Each row is where one point has got to under a steady rotation. How many ticks took it there?
The counts run from 0 to 423.
-7.9 -21.5 10.3 -20.1 -15.5 -23.3 21.5 8.3 27.6 25.3 13.8 0.1 20.5 14.0 5.5 -3.4 -14.1 14.9 6.0 8.0 18.7 -16.1 -3.2 -9.2 -4.6 -13.8 -13.2 -17.4 12.6 -1.1 8.4 -22.3 20.6 -3.2 0.6 5.8 14.9 14.2 => 130
-1.1 -4.0 -4.9 -8.5 -12.8 19.1 -13.2 0.0 1.1 -1.2 -7.0 13.5 -0.9 -3.1 -32.8 -3.3 -7.5 5.3 -49.7 -1.6 10.1 3.1 -3.7 -7.7 -21.6 -5.0 -26.0 15.5 -14.0 -2.3 21.5 4.9 -11.5 -2.6 29.7 -4.8 0.4 -1.1 => 189
10.7 2.8 -7.0 -28.4 -5.3 -15.0 20.7 12.4 12.6 30.4 -2.0 8.5 8.2 5.9 -14.4 10.0 -11.3 -12.6 -8.2 18.2 2.1 5.9 8.0 -14.6 -26.7 -33.6 -5.9 -2.6 -8.0 -10.8 0.6 -19.0 4.2 3.9 17.5 -10.1 2.8 -0.4 => 354
-10.2 -0.3 7.3 -26.4 -9.2 -9.3 -8.6 6.1 -0.4 10.1 -9.9 -0.6 -2.4 -9.0 7.6 3.7 -12.1 -9.3 -0.1 32.0 13.9 16.2 -4.6 -13.4 -17.3 -35.9 7.7 27.2 -9.8 -8.1 13.5 -13.4 -0.3 2.2 -19.0 24.1 11.4 21.8 => 31
0.2 -16.7 -17.7 -18.3 -12.8 -1.0 -15.0 17.2 8.5 5.9 3.2 15.1 -1.5 1.8 -3.7 3.3 -4.5 0.2 -11.0 14.2 40.9 18.9 2.0 -0.8 -12.2 -15.2 -0.1 30.0 -16.2 -18.8 0.6 -4.8 2.5 16.7 5.0 -24.4 22.6 4.5 => 76
3.2 23.3 4.4 -13.5 9.4 -13.3 23.4 17.4 -5.6 -15.6 8.9 20.5 -26.2 -9.0 -7.8 -0.2 -4.4 -9.0 -2.6 -24.8 6.5 -15.4 -28.1 -11.5 -31.4 7.3 5.7 14.6 9.2 -23.9 -1.1 -21.9 3.7 7.4 12.0 11.3 11.1 1.4 => 327
7.3 -2.8 -1.6 -22.3 4.1 -25.1 4.4 6.4 11.4 8.4 2.8 17.0 14.9 4.1 9.3 1.8 -1.7 1.1 -1.1 -2.6 -3.4 2.2 -0.8 -31.5 -21.3 13.5 -0.7 12.9 5.5 -13.8 21.3 -30.5 23.1 -14.7 0.3 -34.9 -1.9 27.1 => 99
-6.1 0.2 6.3 -26.1 -3.4 1.7 -5.7 0.4 -15.3 -8.4 -0.8 -27.6 -15.9 4.1 5.9 5.9 -5.5 16.0 -19.6 4.7 -12.5 -2.7 -13.7 -0.2 -25.3 -13.3 -13.7 -0.1 -15.8 -14.8 18.9 -15.4 3.4 -32.5 4.3 -33.8 26.3 8.0 => 55
-16.3 -0.4 1.7 -36.5 -13.6 -22.2 24.6 1.6 1.1 17.1 6.6 21.2 12.3 -0.6 -4.5 7.1 -6.5 -13.5 4.0 23.0 0.5 -15.5 -20.7 11.6 -2.5 1.7 9.8 -3.1 11.6 12.0 39.3 10.1 9.1 -5.1 14.2 6.7 17.1 7.0 => 307
-6.7 5.1 -11.9 -8.6 -4.4 10.3 2.5 19.5 -0.8 -13.6 26.9 10.5 -1.3 14.2 -2.7 -23.7 4.0 22.4 -13.4 -0.9 20.3 -3.0 -28.1 3.6 -1.6 -4.6 -26.7 27.6 7.3 -8.8 32.8 -5.4 -6.3 -2.1 -4.9 21.2 -17.9 -19.5 => 158
-1.2 16.6 -11.4 -0.4 -10.6 3.1 5.1 26.0 -8.8 13.8 15.7 31.2 -0.9 28.4 -6.6 3.2 4.5 -11.4 0.1 17.5 14.6 -9.8 -36.1 -6.1 -29.2 7.7 -3.5 -12.3 14.8 3.9 20.1 2.0 -18.1 -10.1 17.4 3.8 -16.5 -1.1 => 371
20.3 5.2 -7.9 -7.1 0.9 9.5 -4.2 12.9 0.7 2.4 7.2 2.5 18.8 26.3 0.0 3.9 4.5 12.1 -19.5 -3.9 -9.0 -10.3 -12.5 -17.2 -27.3 12.5 -13.1 -12.3 -4.9 3.1 20.3 -32.0 -3.9 -39.8 12.7 -17.9 -0.6 -6.0 => 380
2.5 -8.2 9.3 -20.4 6.0 -16.3 -9.5 -16.6 4.5 -10.7 8.5 -13.3 -21.5 -0.2 3.2 -3.9 -0.1 13.6 12.1 -20.9 -31.9 -3.2 -22.0 -13.8 -35.0 -10.3 11.5 0.3 -8.8 1.7 31.3 -19.4 22.6 -17.5 5.3 -8.7 -1.3 5.2 => 280
-7.7 1.9 3.7 -10.0 -4.7 14.0 -13.6 -21.4 8.8 10.1 17.6 -21.2 -9.8 18.4 -19.2 13.5 -0.1 5.3 -18.1 7.9 8.9 -11.1 -1.8 -18.2 -15.5 8.1 7.8 15.5 -28.3 4.5 23.1 -6.5 -1.7 -34.2 -12.5 -15.1 8.3 8.5 => 233
-16.4 -5.6 4.3 -9.2 -8.8 -7.2 -34.2 0.4 -0.6 -4.6 11.0 29.9 -23.1 28.4 -6.3 -9.9 -11.7 4.7 19.0 2.9 16.2 -4.4 -23.7 -2.2 -4.3 -11.5 5.2 -1.6 -4.3 20.5 15.9 -6.6 -7.4 5.8 4.4 -1.5 -11.7 12.0 => 258
5.6 -1.3 8.3 -25.7 -7.4 -4.5 17.3 5.0 20.5 -19.0 6.4 15.5 -2.4 -0.6 -6.8 1.0 -2.5 19.7 -18.6 -2.5 13.6 -15.8 -24.5 -12.5 -15.7 17.5 -2.9 30.6 1.6 8.8 -16.1 -0.2 6.3 -25.8 0.7 37.1 -0.4 0.7 => 151
-1.5 -9.4 7.3 -15.1 4.8 -21.4 -3.3 11.6 10.3 4.5 13.8 11.7 -20.0 14.5 -5.5 -19.6 -7.7 21.3 2.1 -1.4 17.0 17.2 -15.8 -11.9 -22.8 -27.1 -16.5 6.2 -3.0 -13.2 -7.6 -17.2 13.9 7.5 6.9 -22.4 -18.7 -0.7 => 111
-24.8 -9.5 22.3 -26.9 -1.4 -9.1 -10.7 -20.1 2.7 -17.5 15.0 1.2 -13.3 23.6 11.8 5.4 -17.0 14.1 0.3 7.4 16.2 -7.7 -13.8 -1.6 -16.1 -8.4 -15.2 -9.9 -25.9 10.8 -9.1 -12.8 10.1 -29.5 -4.8 -8.6 17.8 14.5 => 265
-6.1 -3.1 10.6 -6.3 -10.9 -21.1 33.0 17.8 28.2 24.6 33.0 3.5 7.5 10.8 3.4 2.5 -17.2 7.5 4.2 22.2 15.5 -0.9 -10.3 -12.9 -13.7 -9.5 -8.6 -8.1 12.1 0.2 12.0 -13.4 20.3 -6.1 0.9 9.7 8.5 9.8 => 129
0.5 -22.4 -17.6 -31.4 -14.6 0.3 -7.4 5.5 14.2 -0.6 -1.2 13.9 -2.8 9.1 6.7 8.4 2.8 -14.3 -3.1 11.2 35.1 8.9 -11.0 -1.3 -11.9 -21.3 5.1 6.7 -11.9 -2.9 -4.8 6.8 -0.7 14.8 5.9 -29.6 35.5 -1.5 => 75
19.4 7.5 -34.5 -8.1 -8.5 27.3 -19.5 3.6 13.5 -10.3 14.3 0.8 2.1 22.3 6.8 -6.0 -6.7 -13.4 -9.0 4.3 5.6 -11.3 -7.1 -13.1 5.0 6.0 -8.0 12.5 -5.0 1.3 37.2 -22.2 -20.4 -20.6 -10.3 7.9 20.3 -12.4 => 203
0.5 -4.1 7.2 2.6 1.3 -13.6 -15.5 18.2 5.9 -4.7 10.1 47.5 -14.6 4.1 -17.9 -6.7 -25.0 7.0 4.6 -3.5 14.4 -7.8 -16.2 -4.3 -15.7 24.0 10.8 7.8 7.7 21.5 19.9 -1.8 -2.7 -13.3 -3.6 -2.7 3.8 23.7 => 260
-11.4 -14.7 7.0 -16.4 13.9 -15.3 -5.9 -12.9 2.9 0.3 8.5 1.2 1.5 -10.3 -1.1 -5.6 3.4 18.9 2.0 -9.1 -6.8 0.6 -2.7 -10.3 -22.9 0.1 14.7 32.3 -16.5 -6.3 42.1 -23.0 23.9 -9.4 -17.9 -6.9 -3.3 22.8 => 278
7.1 -1.7 -25.7 -26.5 4.0 7.0 9.6 6.8 16.6 1.4 -2.3 15.8 0.6 -1.4 -14.3 -7.0 11.3 -19.2 -5.9 8.3 -18.7 -6.6 -9.1 -7.1 -16.0 -11.3 -20.4 21.4 -0.3 13.8 34.8 17.9 -22.3 -11.8 -30.0 13.0 14.1 -0.4 => 206
6.1 1.5 -17.3 13.8 -6.9 15.5 -13.6 6.0 18.2 -4.4 40.5 4.4 -3.5 4.8 -8.1 -5.8 -2.5 -1.9 -6.1 3.4 -0.5 7.8 -1.2 -4.5 -31.3 -1.4 -14.7 -5.9 -13.0 8.0 45.1 -2.1 -6.7 -3.7 -9.1 -11.8 36.6 -11.1 => 237
-19.9 -10.7 9.2 -24.4 -3.9 1.1 -17.5 -23.3 -4.4 -19.7 18.7 2.4 -2.2 34.2 15.7 4.8 -2.6 15.8 0.3 10.2 27.8 1.0 -14.3 -0.8 -5.0 0.0 -2.2 4.7 -28.5 9.9 9.5 -15.8 10.9 -27.3 -9.2 -5.4 12.4 -2.2 => 266
-12.6 16.8 -3.4 -17.5 -14.2 10.5 -0.6 -11.3 7.4 -6.9 5.4 -19.7 -8.1 13.1 -3.6 8.4 -13.6 -7.2 -25.8 13.2 -10.7 -5.7 2.1 -29.2 -25.2 2.4 -29.5 5.7 -10.7 -16.9 16.9 -21.9 -10.7 -35.4 6.8 1.7 8.7 7.3 => 200
3.6 -22.0 6.8 -6.8 -3.9 8.7 -2.6 13.3 16.0 0.7 -6.1 4.6 3.6 2.7 -6.6 -0.2 0.9 13.5 -33.4 -3.2 11.9 15.5 -8.7 -2.5 -47.1 -25.9 -21.1 7.9 -26.4 5.1 -18.7 1.6 8.3 -7.5 7.0 -6.1 3.8 1.9 => 399
3.9 -2.6 -1.7 -53.1 3.9 -23.9 4.5 0.9 3.4 -0.3 -8.6 10.4 -9.1 5.3 -6.1 -9.1 -15.9 -1.0 3.0 11.7 12.2 0.9 -7.9 -2.8 5.5 -42.8 -11.8 19.1 -9.5 -4.8 2.3 -24.9 8.2 7.3 2.7 -3.7 -6.8 -6.8 => 321
16.2 10.7 -7.7 -18.0 3.2 9.4 3.8 -9.7 25.5 -9.1 -8.9 11.9 -36.3 19.2 -8.4 4.5 7.9 -26.4 -6.1 -0.9 -7.6 -16.8 -35.9 -16.0 -27.7 -5.8 6.4 -0.8 -9.1 13.1 -12.4 8.2 -8.7 -19.7 -11.1 -0.4 19.6 -5.0 => 217
7.2 -6.8 -1.3 -5.1 -10.4 -7.4 18.3 24.2 17.6 9.6 31.1 8.9 6.9 -1.3 -17.1 -17.1 -5.9 25.5 -2.7 -2.1 -15.4 -5.5 -18.4 2.9 -26.0 0.9 -26.7 -8.4 10.1 6.9 31.8 11.7 1.8 -0.5 22.4 -9.6 1.4 -9.4 => 126
-13.9 -4.1 9.5 -16.0 9.7 -27.2 11.6 -2.3 9.3 11.6 10.4 17.3 8.0 3.1 8.8 -5.1 -30.4 2.4 4.0 6.9 18.1 4.2 0.5 -4.7 -4.0 -15.6 2.2 -1.6 -3.6 15.7 28.2 -23.5 22.2 -10.3 -32.4 -5.9 21.9 13.7 => 275
16.7 -6.3 20.3 2.5 16.3 12.5 -1.1 10.8 5.2 -16.4 10.6 10.8 -11.4 -10.2 -13.9 1.3 1.3 17.9 -11.7 -10.1 19.8 -14.4 -22.9 -0.1 -30.0 -2.2 18.6 21.4 -9.9 -0.4 -6.0 -9.2 -3.5 -4.6 -12.7 32.8 24.2 -4.4 => 5
5.7 17.1 -4.8 3.2 -9.9 3.2 16.7 40.2 -3.9 12.1 14.4 34.7 7.9 18.7 -5.7 3.2 -9.5 -10.2 -8.4 8.3 20.6 -6.8 -20.9 -6.3 -30.9 9.1 -13.1 -9.2 18.3 4.2 11.9 -6.6 -12.8 -11.2 11.1 -0.1 4.5 8.2 => 372
14.9 -19.6 5.7 -2.1 0.3 -14.6 4.3 20.7 16.6 6.9 7.6 25.0 -17.8 7.7 -20.6 -16.1 -0.5 27.9 8.4 -24.2 12.0 -24.1 -27.8 -1.7 -13.1 19.2 9.5 -5.3 20.5 8.2 4.3 -6.1 10.0 -2.5 11.4 -12.8 -1.8 14.3 => 115
-3.3 -13.6 -8.1 -10.8 -3.9 -0.9 -5.7 14.5 22.3 6.0 30.5 -3.5 -10.6 7.5 -9.7 -10.9 -9.5 -2.0 19.4 9.2 -7.0 -7.2 -3.3 3.1 -20.4 -29.0 -17.3 -5.3 -7.9 15.6 22.1 6.4 -13.1 5.0 -30.4 -0.9 31.6 1.8 => 239
-15.7 -21.3 4.3 -26.8 -12.4 -11.9 5.5 16.7 10.4 -7.9 12.4 0.7 -6.1 7.5 -0.1 9.9 -11.7 13.2 2.8 -7.7 15.1 -23.9 -5.2 -1.4 -13.4 6.4 -20.8 6.4 -0.1 -8.5 -18.7 -1.2 -6.8 -7.6 -4.8 -10.9 41.5 25.4 => 85
-14.1 0.6 18.4 -27.4 -8.7 -11.5 15.9 -10.7 8.7 -10.2 12.7 2.4 -10.1 -11.1 -17.0 17.4 -14.3 14.5 -9.0 2.7 15.8 -9.3 -19.5 -2.7 -15.9 14.2 23.2 23.5 -16.9 10.7 5.1 4.4 16.0 -15.9 20.6 8.4 18.3 3.1 => 297
-26.3 -24.3 -2.8 -42.8 -15.0 -3.1 -0.9 8.9 1.6 -9.1 16.5 -11.1 -5.0 15.1 5.3 15.0 4.8 17.5 9.9 0.6 17.3 -18.5 -11.5 -0.4 -8.5 6.4 -13.7 25.4 -9.3 -9.9 -12.9 5.3 -4.1 -14.6 -7.1 -12.8 25.0 23.0 => 86
-16.9 -26.0 12.4 -24.9 11.0 -26.0 1.8 -6.2 6.9 7.9 -3.3 10.7 11.6 4.2 5.2 -15.6 -20.2 12.5 4.3 -5.5 7.1 -4.6 -0.5 -0.4 -3.7 -13.6 5.1 -3.7 -4.6 12.7 29.4 -28.5 20.0 -4.3 -28.6 -9.9 16.3 18.2 => 276
-0.9 -13.6 -15.0 -18.9 2.6 -4.9 -8.9 2.8 5.6 -10.9 12.5 -0.6 -3.4 20.2 25.1 -4.4 21.1 3.6 12.6 -17.2 -13.5 -5.2 -14.2 -24.1 -27.4 4.9 -9.0 5.1 5.3 -30.4 12.0 -23.0 14.0 1.3 -0.3 -23.0 2.6 9.8 => 101
-10.8 -25.9 -1.9 -23.9 -8.5 -5.4 -20.3 12.6 13.2 10.2 -21.2 0.3 23.1 -3.4 1.9 -13.5 -11.8 10.5 -5.5 -5.5 -4.1 -3.3 -0.1 -14.8 -14.6 -16.5 -9.0 15.4 4.0 10.8 28.3 -14.8 3.7 -9.5 -9.4 5.0 -4.1 41.6 => 422
21.9 -9.1 -15.5 -14.9 -1.8 13.0 23.2 0.1 27.5 0.9 -3.9 12.4 4.4 0.0 2.1 -17.4 19.8 -6.6 -20.8 -2.1 -9.9 -7.6 -27.1 -2.0 -16.9 -22.0 -10.6 -8.4 6.0 5.4 29.2 4.9 4.4 -0.9 -0.8 11.5 22.3 -25.5 => 172
18.1 -2.3 -4.3 -8.0 -3.0 -1.9 -25.1 13.3 -10.7 -20.3 -19.2 18.7 -19.9 -10.0 4.9 0.0 -11.8 3.7 -8.0 -14.2 -16.7 -3.6 -26.4 -11.9 -36.5 2.5 4.8 6.6 4.5 -4.9 14.1 -20.1 -7.0 -5.0 15.8 3.3 22.2 17.9 => 36
-4.1 -3.2 -8.0 -29.4 2.1 -16.9 13.3 -1.0 13.7 19.3 1.1 10.6 17.9 17.4 15.3 11.1 8.8 -2.4 7.4 11.0 5.6 0.9 -7.7 -23.9 -9.5 9.5 3.3 20.5 4.3 -2.6 22.0 -13.7 17.1 -19.9 -11.0 -29.1 -6.3 28.0 => 98
-25.4 -9.1 -6.7 -19.6 -7.2 -2.4 -23.2 -9.8 4.6 -11.8 16.9 27.2 -14.4 10.6 2.9 -1.1 1.1 -6.7 2.4 17.6 10.1 25.6 -6.6 -9.9 -39.2 -21.1 -9.8 22.2 -26.4 1.9 1.1 2.9 2.6 11.6 3.3 -8.5 -0.9 3.7 => 255
1.9 -15.3 1.2 -16.3 6.4 10.6 -17.2 -6.3 17.0 -3.2 -13.3 18.8 -12.2 23.3 -8.8 -7.8 -4.8 -9.4 -22.6 -3.1 24.2 -4.6 -5.5 -1.3 -14.6 -23.4 -19.0 -3.9 -25.9 3.2 -17.2 -7.3 -6.6 -4.1 -18.5 -17.3 28.5 -9.2 => 220
9.9 -2.4 -8.2 -14.4 -10.4 -5.4 4.3 21.0 4.7 -0.9 2.8 24.7 12.4 -23.7 6.0 -1.0 -20.2 -15.2 -14.4 18.7 -11.0 14.7 -8.9 -1.2 -35.7 -21.2 -7.6 -2.2 -2.3 4.9 27.4 -5.1 -11.3 2.7 -9.0 10.0 37.0 5.1 => 28
